In the rows, 128 means zero.
These are runs of 8 systems, one row a step. Runs of the same system follow the same rule from any start.
path 1, K439:
[[140 112 172 125 126 110 125 155 102 155  79 141 128  89 165 128 103 134
  139 151]
 [159  79 158 145 126 113 150 133  97 156 123  89 143 101  97 143 113 126
  130 154]
 [169 140 126 154 142 123  98 122  79 126 152 104 121  79 122 156 149 113
  110 107]
 [ 93 142 177 150 122 123 125 125 101 101 151 104 115 111 159 129 111 111
   68 125]
 [ 95 127 145 119  99 140 135 122 148 149 148  66 149 125 150 161 162 148
   97 123]
 [126 170 112 121 160 131 123 100 127 138 134 124 114 160 124 187 141 176
   86 136]
 [135 133  89 145 115 140 158 155 147  82 130 113 103 181 165 143 120 139
   97 142]
 [116 113 116 124 108 150 107 149 147 121 153 123 144 183 138 157  98 168
  174  93]
 [130 110  99 131 126 167 120 127 153 133 168 183 122 160  63 111 125 152
  120 145]]
path 2, K773, 9 rows:
[[158 143 118  93 149 154 148 112 153 107  96 116 162 147 143 135 121 130
  170 140]
 [184 143 124 116 130 174 110 126 155 117 157 147 145 107 123 117 153 124
  171 114]
 [139 131 163 137 138 152 117 118 132 120 180 172 126 136  86 106 100 138
  138 128]
 [ 76 102 167 135 100 123 142 126 147 127 165 113 139 130 100  86 120 107
  131 126]
 [ 93 153 124 140 132  89 152 100 137 129 149 106 100 131 108 113 171 105
   90 131]
 [131 122  91 148 132 100 165 144 116  99  89 127 100 135 139 104 123  94
   91 160]
 [124 147 102 129 136  94 112 142 103  96  84 122 116 132 174 133 116 101
  165  93]
 [166 133 113 109 170 144 108 102  83 121  94 113 169 112 116 164 112 124
  151 121]
 [146 136 152  98 131 190  93 128 132 136 112 161 165  76 150 111 133 125
  132 134]]
path 3, K773, 9 rows:
[[132 112 157  90  92 181 187 148 204 142 112  97 161 135 174 115 150 155
  111 186]
 [176 175 123 149 113 124 140 142 189 118 202 126  78 169 156 145 177 172
  148 108]
 [166  61  93 188 107 139 139 162 102  93 187 122 112 169  67 140  82 130
  122 131]
 [ 33 115  99 153  84 119  56 143 100 120 153 133 122 116 124 114 132 100
  110  55]
 [ 61 138  85 102 174  99 136  74 100 152  81 127 141 165  73 161 123 144
   76 154]
 [119 108  65  92 100 143 147 161 166 145  36 134 148 103 173  82 175 102
  139 162]
 [186 196 116 110 181  88 117 112 138 145 105 186  92 159 138 150 141 170
  205 113]
 [205  39 148 134 118 156 137 157 107 145 123 123 175  99  73 110  84 115
  199 152]
 [ 97 170 209 131 114 118  57 116 123 170 190 165 112  57 128 104 165 127
  142  71]]
path 4, K413:
[[114 112 116 144  78 116 138 166 163 121 145 109 108 144 159 109 148 128
  147 108]
 [136 126  79 115 153 106 134 103 121 154 102 105 141 142  89 159 156 139
  145 137]
 [148 118 115 106 128 188 101 145 132 114 105 178 155 114 143 109 108 127
  144 135]
 [ 78 130 150 140 120  78 103 143 106 140 131 134 107 154 145 147  97 153
  153  91]
 [115 106 153 110 143 132 166  92 137 126 130  99 170 128  74 102 114 101
  149 149]
 [131 185 146 121 138 147  85 113 139 135 151 191 105  91 138 102 168 125
  121 112]
 [105 118 144 152 136  77 166 140  91 107  98 119  96 147 142 127  85 117
   73 166]
 [131 104 111 139  80 152 130 140 159 111 173  81 144  96 119  90 177  81
  144 105]
 [138 170  85 115 170 114  98  98  91 159  86 127 123 106 135 188 172 154
   90 129]]
path 5, K424:
[[150  92 126 133 122 164 133 135 130 148 134 154 139 104  83 108 135 134
  103 170]
 [131 106 156 140 116  99 139 153 137 179 125 153 101 127 116 124 130 161
  131 158]
 [161  98  96 146 131  94 153 137 111 140 115  98 120 137  91 141 138 124
  138 147]
 [141 120  82 139 121 143 124 149 121 132 106 147 113 108 135 127 157 129
   79 155]
 [124 103 141 152 126 121 124 155 101 129 126 144 109 152 135 153  81 161
  108 142]
 [120  90 113 129 102 131 130 142 123 151 118  69 155 126 129 162 137 141
  127 128]
 [170 143 120 124 151 157  93 116 102 150 130 147 134  93 120 161 150 147
  109 132]
 [144  99 184 139 115 153 150 141 133 124 161 124 135 119 118 112 100 132
  106 159]
 [111 131 142 139 107  93 129 128 146 178 153 110 108 122 117 138 174 148
  134 120]]
path 6, K413, 9 rows:
[[175 179 149 129 124 131  92 112 156 162 191 121 114  87 130 145 211 150
  161  86]
 [180 129 128 137 182 120 172 121  85 108  86 138 108 152 123 170  79 154
   70 200]
 [150  95 126 163  55 180 113 187 177  86 214 120 123 138 151  97 129 119
  158  89]
 [103 157  77 128 171  76 124  78 104 172 127  97 113 181  73 220 162 184
  101 119]
 [152  85 128  90 113 246 154 148 183 102 112 168 180 131 130  78  95 129
  116 193]
 [ 76 160 131 152  97  51  75 165 142 187 155 169  53 156 156 151 159 190
  166  63]
 [125  49 114 108 156 117 211  99 109 132  71  96 177 158  28 111  69 104
  127 208]
 [129 157 128 122  91 195  21 143 163 148 192 222 127  58 137  66 191 114
  167  58]
 [ 51 126 152 147 183  18 154 108  30 149  49 117  93 160 117 186  56 152
   43 171]]
path 7, K439 (9 x 20):
[[159 128 131 127 145 115 102 131  90 139 115 100 146 136 140 193 104 161
  176  98]
 [132  99 123 162 135 149 136 122 101  95 169 129 123 140  74 120  95 112
   72 151]
 [141 148 125 130  93 172  86 147 147 114 161 115 138  93 184 131 167 122
  138  85]
 [ 82 149 211 116 148 116 138 104 137 150 151 163 120 154 114 128  91 170
  103 154]
 [170 121  78 132 102 131 172 142 180 141 131  89 116 125 129 120 208 127
  121 154]
 [124 177 136 130 167  75  96 120  92 124 115 164  94 164 151 163  96 157
  172  89]
 [ 87  61  89 157  87 124 175 152 142 106 134 113 127 163  87  82 109  95
   95 160]
 [137 141  85 105 116 159  41 136 123 162 112 143 157  95 147 162 170 149
  190  66]
 [104 115 172 127 161 135 151 121 105 125 110 205 113 137  92  92  58 136
   60 200]]
path 8, K354 (9 x 20):
[[114 150 160 150 125 116 155 129 135  85 154 149  93 123 138  74 119  88
   83 144]
 [135 163 147 116 134 119 146 136 142 111 113  90 124 162 204 171 120 164
  136 121]
 [142 109  66 145 155 135 125 118  82 125 110 113 128 139  91 172 123 139
   69 152]
 [182 138 113 130 124 193 115 142 141  80 141 154 136  90 155  88 140  88
  129 126]
 [113 137 181 114 150 146  92 117 106 125 146 146 151 159 131 166  60 169
  161 101]
 [119  74 105 115 111 161 156 113 152 147 140  71 177 135  64 136 150 126
  121 152]
 [148 185 106 116 150 128  94 102 156 142 150 193 103 107 102  93 190 118
  165 104]
 [ 51 112 170 141 113  91 158 137 141  99 147 144 106 190 120  90  59 125
  131 130]
 [119 131  70 113 104 105 148 137 159 142  92  48 138 145 170 163 189 139
  160 109]]
path 9, K487, 9 rows:
[[132 149 180 140 136 121  52 112  67 151 159 127 138  55 126 155 136 123
  137  75]
 [165  93 181 158 134 152 154 116  77 101 158  66 156  83 105 143  95  98
   73 154]
 [116 155 190 115  90 157 138 121 176 133 170  81 145  63 177  94 197  99
  105 121]
 [160 180 194 127 165  72 205  95 133 103 126  72 104 149 166 148 123 127
  115 160]
 [186 138  94 143  83 165 155 186 183  76 141 100 108 147 222 125 153 130
  131 126]
 [ 86 222 127 109 167 121 105  97 135 107 138 146  94 191 184 189 128 185
   88 100]
 [132  94  77 138 119 184 171 164 156  64 124 163 124 207 135 116  63 149
   82 184]
 [ 17 147 113  81  93 145  87 128 198 168 129 186 136 174 136 111 151 178
  155  96]
 [136  89  91 121 178  86 178 105 116 140  95 157 129 216  24 144  69 160
  166 176]]
path 10, K926 (9 x 20):
[[125 118  70 107 116 124 155 163 166 115  60 165 118 168 166  99 119 132
  159 156]
 [136 126  55 112 114 172  81 144 142  95 118 140 158 134 144 119 138 111
  192  74]
 [114 118  71 116 152 159  80  89 105 134 147 156 160 147  43 148 120 135
  149 100]
 [ 74  96 174 115 116 175 101 105 119 153 151 138 178  86  76 104 113 115
   94 138]
 [130 144 234  99 147 112 138 102 140 187 131 151 142  97 114 114 124 154
  160 152]
 [195 112 157 140 121 108 182 142 151 148 124 137 106  85 110  67 163  97
  143 181]
 [153 162 141 166 114  69 117 144 116 107 162 125  75  95 155  97 163  82
  160  83]
 [128 108  86 171 144  42 147 130  66 114 106  85  95 146  99 151 113 102
  127 122]
 [ 95 142 117 131 131 133 117 125  75  86  87  70 147  94 192 155 122  90
   60 116]]
path 11, K365:
[[134 174 142 107 152 148 140  95 152 117 134 132 132 131 142 128 150 137
  106 144]
 [160 130 148 151 140 126 157 121 124  93 165 107 118 144 113 129 112 120
  115 141]
 [123 147 120 132 108 128 135 137 160 119 157 100 113 156 158 151 152 150
  126 113]
 [133 146  86 140 155 119 127 115 123 112 136 159  99 169 101 139 124 142
  115 132]
 [105  99  95 145  89 150 132 159 147  94 150 124 127 145 130  98 122 110
  124 121]
 [113 126 133 118 127 120 133 153 141 140  98 170 112 166 150 131  97 167
  140 144]
 [154  95  81 124 131 135 126 136 116 114 105 124 156 131 102 118 114 104
  182 120]
 [ 98 151 159 103 117 132 111 134 153 132 124 162 134 113 160  82 130 113
  163 109]
 [129 109 168 133 154  96 125 112  78 135 119 126 143 129  95 143  73 128
  161 127]]
path 12, K487:
[[128 130  88 144 123 106 137 146 122 112 118 102 106 164 157 160 131 144
  119 120]
 [117 145  74 128 128 153 113 135 135 118 116 151 115 139 143 141 147 145
   86 135]
 [ 90 131 134 121 138 126 125 132 123 129 102 182 115 145 131 109  98 142
  102 150]
 [106  82 130 116 110 132 130 154 135 159 103 141 147 145 118 126 104 153
  152 147]
 [141 120 120 115 135 132 107 116 135 178 135 149 138 127  79 141 148 159
  160 130]
 [153 112 130 156 135 110 117 128 105 129 157 153 110 119  75 109 119 112
  148 126]
 [ 99 101 129 150 101 107 103 138 100 133 149  98 134 100 112 123 133 100
  135  93]
 [129 126 116 130 139 113 137 104 103 141 118  79 142  97 107 143 161 105
   95 139]
 [151 141 137 129 126 125 143 131 129 119 106 130 119  76 155  91 160  91
  104 152]]
path 13, K926:
[[121 157 143 148 126  87 135 119 147 140 184 115  84 160 117 146 155 156
  123 109]
 [ 90  93 101 146  91  92 165 153 138 144 113  87 109 141 131 123 150 128
   92 155]
 [ 87 169 113 104 117 106 108 136 133 139  83 119 123 125 200 146 158 138
  129 103]
 [127 120  54 114 148 125 133 137 121 118  63 171 127 166 118 127 109 132
  137 152]
 [113 113 102 113 107 198  77 141 126  91 127 140 172 109 152 110 110 103
  146  93]
 [142 134 137 105 171 148  99  87 114 151 146 157 161 153  64 162  98 166
  171 117]
 [131  88 159 130 107 183 137 120 140 140 167 127 160  81  76  89 141 107
   85 162]
 [123 170 229 125 133  91 120 113 145 169 172 148 104 105 137 119 144 153
  161 110]
 [168  82 121 157 114  69 197 151 131 159 108 109  97 119  92  95 152 110
  134 188]]
path 14, K354, 9 rows:
[[ 97 118 135  96 124 150 141 116 163 139 126 126 161 156 112 121 119 145
  149 140]
 [124 130  90 114 137 109 129 114 145 150 115 145 130 145  89 116 157 132
  168 128]
 [100 120 118 144 116  90 134 139 128 114 132 147 105 138 113  83 121  94
  151 114]
 [ 93 133 134 130 107  90 127 141 125 122 113  96 123 130 169 129 133 114
  151  99]
 [ 93 130 113 129 136 100 120 119  87 143  89 108 130 107 135 144 140 115
   86 134]
 [148 138 142 121 136 135 142 133 119 114  86 136 128  82 163  96 136  96
  106 157]
 [165 138 176 123 158 117 132 127  96 131 101 133 132 118 150 146  89 143
  149 146]
 [173  97 147 142 133 131 153 124 110 134 143  87 144 114  95 148 121 128
  121 152]
 [179 159 148 139 136 143 116 113 137 129 183 132 117  98 114 132 167 130
  128 118]]
path 15, K365 (9 x 20):
[[223  95 126 135 130 190 113 163  94 118 104 137 151  64 149 134 114 119
  117 160]
 [201 152 179 105 128 198  94 137 152 152 156 152 152  80 165 147 151 168
  160 122]
 [194 140 172 128 160 150 107  90 128 160 205 147 138 118  48 151 133 161
  172 118]
 [ 98 120 156 137  90 119 131 112 182 166 224  91 131 134  65 117 183 143
  151 100]
 [ 70 130 128 149 126  37 158 118 139 184 144 137  68 172  74 129 157 163
  103 149]
 [ 88  76  32 172  88  69 143 163 108 126 102  91  92 136 106 111 160  86
   96 126]
 [ 81 132  81 133 103 113 104 184 114 131  51 188  82 109 203 103 135 126
   75 146]
 [182  74  91 145 139 171  92 176  51 103  60 165 149  95 143 140  61 114
  122 147]
 [166 123 156  78 108 235  80 150 156 139 107 152 196  66 188 118 133 138
  169 121]]
path 16, K424 (9 x 20):
[[139 138 140 100 147 141 168 135 156 132  77 190 115 129 139  85 122 133
  104 200]
 [146 118 130 144 111  71 171 171 146 127 109 116  85 180 171 139 107 157
  173 136]
 [155 111  31 154 109 129 111 146 106  97 124  80 128 133 134 157 154 105
  135  92]
 [115 123 102 136 123 191  61 146  94 108 129 182 136 102 140 134 104 132
   78 116]
 [ 85  81 207 119 109 132 115 141 111 157 130 117 164 128 127 141  63 156
  147 129]
 [152 131 150 105 137 110 129 100 121 186 112  71 166  74 112 150 182 123
  168 122]
 [203 166 155 140 166 145 142 106 115 110 145 159 110  78 115  99 150  97
   96 161]
 [ 92 121 178 159  94  93 176 156 157 116 165 132  76 149 144  83 117 121
   86 151]
 [ 80 144  74 143 140  56 134 105 114 144 127  88 101 174  97 163 156 142
  119 105]]

Which system made each of these runs?
path 17 (2 x 20):
[[131  76 145 191  68 116 130 181 124 144 193  93  93 126 124 142 132 150
   95 124]
 [110 136 135 159 101 116  73 148 116 176 176 140  94 118 130 171 161 182
  101  96]]
 -> K439
path 18, 2 rows:
[[159 154 154 126 149 126  96 115  97 148 134 124 132  91 138 161 139 143
  138 110]
 [165 120 160 150 131 159 127 135 106  98 159 120 132 107 129 133 101 120
  103 139]]
 -> K487
path 19:
[[123 166 149 116 128 150  93 121 126  98 150 113 145 135 175 155 115 136
  151  78]
 [120 143 154 117 123 167 105 105 136 101 169 105 167 113 125 120 126 107
  153  90]]
 -> K424
path 20, 2 rows:
[[148  77 106 119 123 149 135 136 109 137  97  77 177 133 110 164 108 134
  148 141]
 [168 133 112 128 144 148  87 108 109 145 145 152 143  69  81 114 165 105
  150 112]]
 -> K354
path 21 (2 x 20):
[[ 84 120 105 111  98 118 121 162 148  97 102 119 140 177 180 121  94 128
  186  88]
 [ 96 145 106  94 170 118 113 107 109 108  73 175 146 163 119 118  77 120
  174 120]]
 -> K365
path 22, 2 rows:
[[119 165 160 110 135 143 106  87 146 132 178 124 149 112 109 119 157 120
  157  93]
 [ 88 137 180 139 140  94 145  98 122 140 174 114 116 143  83 132 120 140
  110 130]]
 -> K365
path 23, 2 rows:
[[136 102  88 136 137 119 134 127  97 109 105 104 146 126 103 125 118  93
  135 130]
 [ 97 152 149 111 113 140 122 137 147 121 110 139 130 106 185 102 142 119
  116 124]]
 -> K365
path 24 (2 x 20):
[[144 119 128 119 128 144 103 141 140 152 139 180 128 144 105 130 116 163
  171 123]
 [122  92 126 126 113 132 119 131 142 147 149 143 151 135  73 101 123 123
  187 114]]
 -> K365
path 25:
[[101  76 130 126  94 133  96 145 140 161 150 135 155 138  82 119 112 140
  192 100]
 [ 72 113 139  98 128  96 124 115 145 188  98 162 138 129  88  99 137 138
  172 137]]
 -> K365
path 26, 2 rows:
[[145 143 169 146 106 183 135 133 162  51 214  97 133 158 167 125 105 124
  129  99]
 [127 164 139 115 154 133 143 110 162 123 162 134 117 221 124 188 100 207
  139 128]]
 -> K365
path 27, 2 rows:
[[143 141 148 100 153 125 153 128 116 103  68 101 152 146 189 151  83 132
  150 141]
 [155  94 126 126 142 150 159 108 120 107 144  78 169 157  76 150  94 123
  149 138]]
 -> K439
path 28, 2 rows:
[[110  83 138 131  80 141 147 175 156 111 116 137 130 136 160  82 100 116
  147 142]
 [107 136 103 130 131  71 109 111 117 171 129 110 121 127  93 146 168 133
  170  93]]
 -> K413
path 29 (2 x 20):
[[ 36 145 118 104 133 123  83 129 101 105  67 173 137 129 173 108  90 106
  117 103]
 [ 96  85 118  85 124 132 146 134 113 135  28  95 188 112 159 119 100 102
  152 154]]
 -> K354
path 30, 2 rows:
[[ 83 115 177 101 134 154 169 119 161  94 134 148 154 195 126 102  44 146
  136 161]
 [ 81 169 150 122 113  90 132 110 193 153 188 163  90 150  97  72 177 135
  167 103]]
 -> K413
path 31 (2 x 20):
[[ 94  90 115 140 112  99 125 142 104 129 113 132 129 126 104 102 107 103
  146 122]
 [ 96 129 126 116 131 131  97 105 110 141 127 124 153  88 103 113 147 100
  134 107]]
 -> K413
path 32, 2 rows:
[[ 96 172 121 120 165  64 133 104 108 141  79 159  95 139 134 120 135 121
  126 133]
 [128 104 121 144 119  89 181 151 114  93  84  97 115 132 158  98 103  83
  118 159]]
 -> K354
path 33:
[[109 134 157  81 144 154 117  79 153 156 141 135 184 112  81 106 142 121
  177 117]
 [127 129 161 112 142 127 147  88 154 152 144 159 141  99  64  69 152 102
  144 156]]
 -> K926
